A single turn carries every row of the set below to another of its rows. Some are shown first; where does it send the rows asked next?
J: [-13.0  11.3   1.5 -10.6  -1.3  12.9  -7.9 -12.0  19.3  13.5  -3.4  -6.9
   4.2  24.5  19.7 -10.8  -0.5  -1.6   6.1  10.4  -1.1   5.1 -15.7  14.0
 -16.3]
U: [-16.9 -11.1   0.4  16.6  -5.3   3.6 -27.7 -12.9   9.5 -16.5   0.7  -8.0
  -4.6 -10.5  16.3 -19.9 -21.3  -2.9   2.8 -13.7  -2.4 -16.5 -32.1  -0.4
  19.3]
R: [ -3.1 -15.9   8.4  19.2   3.0  -5.8 -29.7 -17.5   5.7 -16.4   2.4  -1.2
 -11.0  -8.7   5.3 -27.0 -23.6  -1.3   0.7  -6.5   4.6 -17.2 -18.5   4.8
   8.6]
D: [  7.8 -17.8   3.3   7.7   7.1 -13.7   5.5 -11.8  15.2  -6.4   0.1 -13.7
  -5.4 -11.4   0.2 -22.4 -36.0  -0.7  -5.7 -15.7   8.1 -13.1 -15.0  -9.7
  21.0]
K: [-10.3   5.3   9.4   6.3 -12.8  -1.4   2.8  -3.0  22.9  23.2  -1.3 -23.9
  -5.7   1.5  -6.8   4.4 -15.5 -20.2  23.9  20.4   8.4 -22.0 -11.2  -2.0
  -6.2]
A: [  7.2  19.2   3.4  11.6  11.1   4.6  -3.3 -13.0  10.4   8.3   3.7  -6.3
  -2.7  12.2 -12.4  -0.5 -12.0   7.9  -4.5  10.3  13.3   8.8  -6.9   8.9
 -19.9]
M: [ -9.9 -15.0  -3.9   5.9  -0.9  -4.5   6.5  -4.6  17.7  -6.2  -1.2 -20.9
  -0.2 -12.2   9.3 -15.9 -34.2   2.5  -3.0 -20.7  -2.2 -10.1 -26.6 -14.6
  29.7]
E: [  9.0  19.2   2.2   9.2  11.8   3.4   2.3 -12.1  12.8  10.0   3.3  -8.0
  -1.5  11.6 -12.6   0.0 -14.3   8.6  -4.9   7.9  14.0   8.9  -5.8   5.8
 -17.0]
B: [-18.3   2.2  12.7  10.9 -14.1   1.3  -7.8  -1.3  18.3  20.8  -2.9 -20.0
  -8.9   3.2  -8.5   4.7 -11.3 -13.0  25.1  26.1   4.6 -20.3 -11.3   3.4
 -11.8]
H: [-28.2  -3.5  -0.8   3.2  -8.6  11.4 -17.1  -9.6   5.9   9.9 -14.7  -4.2
  -9.3 -14.4  16.6 -15.4 -17.3 -13.9  17.3 -18.4   4.7 -12.1 -21.6  -5.8
  27.8]
Y: [-17.2  -1.3  10.6   7.8 -12.6  -2.1   6.7   3.8  20.9  25.4  -3.7 -25.0
  -8.1   3.5 -12.1   7.5 -16.0  -7.0  22.0  24.0   4.3 -16.6 -10.1  -2.7
  -8.6]
P: [-43.5 -15.3   3.3   8.7 -10.8  12.4 -15.5   1.2   0.4  10.8 -17.8  -3.1
 -12.6 -10.6   7.1 -10.9 -17.8  10.9  15.5  -9.6  -3.3  -2.5 -16.9  -2.7
  19.8]
T: [ -5.2  12.7  -2.4 -18.1   1.5   9.0  10.7  -9.9  24.9  18.8  -3.7 -13.7
   7.5  24.2  18.1  -9.0  -7.2  -5.0   3.1   4.8   1.0   6.5 -14.2   6.0
  -8.5]
F: [-30.1 -25.9   2.2  17.1  -4.8   1.3 -10.4   1.9   6.6  -9.1  -4.5 -12.9
  -6.3  -6.4   2.4 -13.2 -27.2  26.8  -2.2  -7.9 -11.2  -3.1 -25.1  -4.1
  16.2]
S: [-13.0 -29.7  10.4  17.9   3.4  -9.9  -5.6  -1.9   4.6  -8.3  -3.5  -7.9
 -11.6  -5.0  -8.8 -19.5 -31.8  27.9  -5.3  -1.6  -2.5  -3.9 -11.7  -0.3
   7.7]
L: [ 10.9  21.6   1.7   9.6  12.3   4.0  -2.0 -14.7  12.1   8.7   4.4  -6.8
  -1.1  11.5  -9.9  -1.2 -12.6   3.9  -3.9   7.4  14.5   7.1  -7.4   6.8
 -17.3]
N: [-29.4 -12.0  -1.8  -1.4  -7.0   6.2   7.1   1.0   9.1  17.8 -17.9 -12.6
  -7.4 -13.7   8.6 -10.2 -26.5   2.1  11.6 -19.4   1.4  -3.6 -15.5 -14.1
  31.1]
X: [-16.7   5.5   0.5 -11.9  -0.3  10.0   8.1  -4.3  19.0  18.8  -6.1 -11.1
   5.1  26.1  12.8  -7.8  -5.9  11.3   2.1  12.1  -4.3  12.1 -12.4   9.7
 -14.8]

T goes to J
H goes to P
And these:
F goes to M
B goes to Y
D goes to R
L goes to A

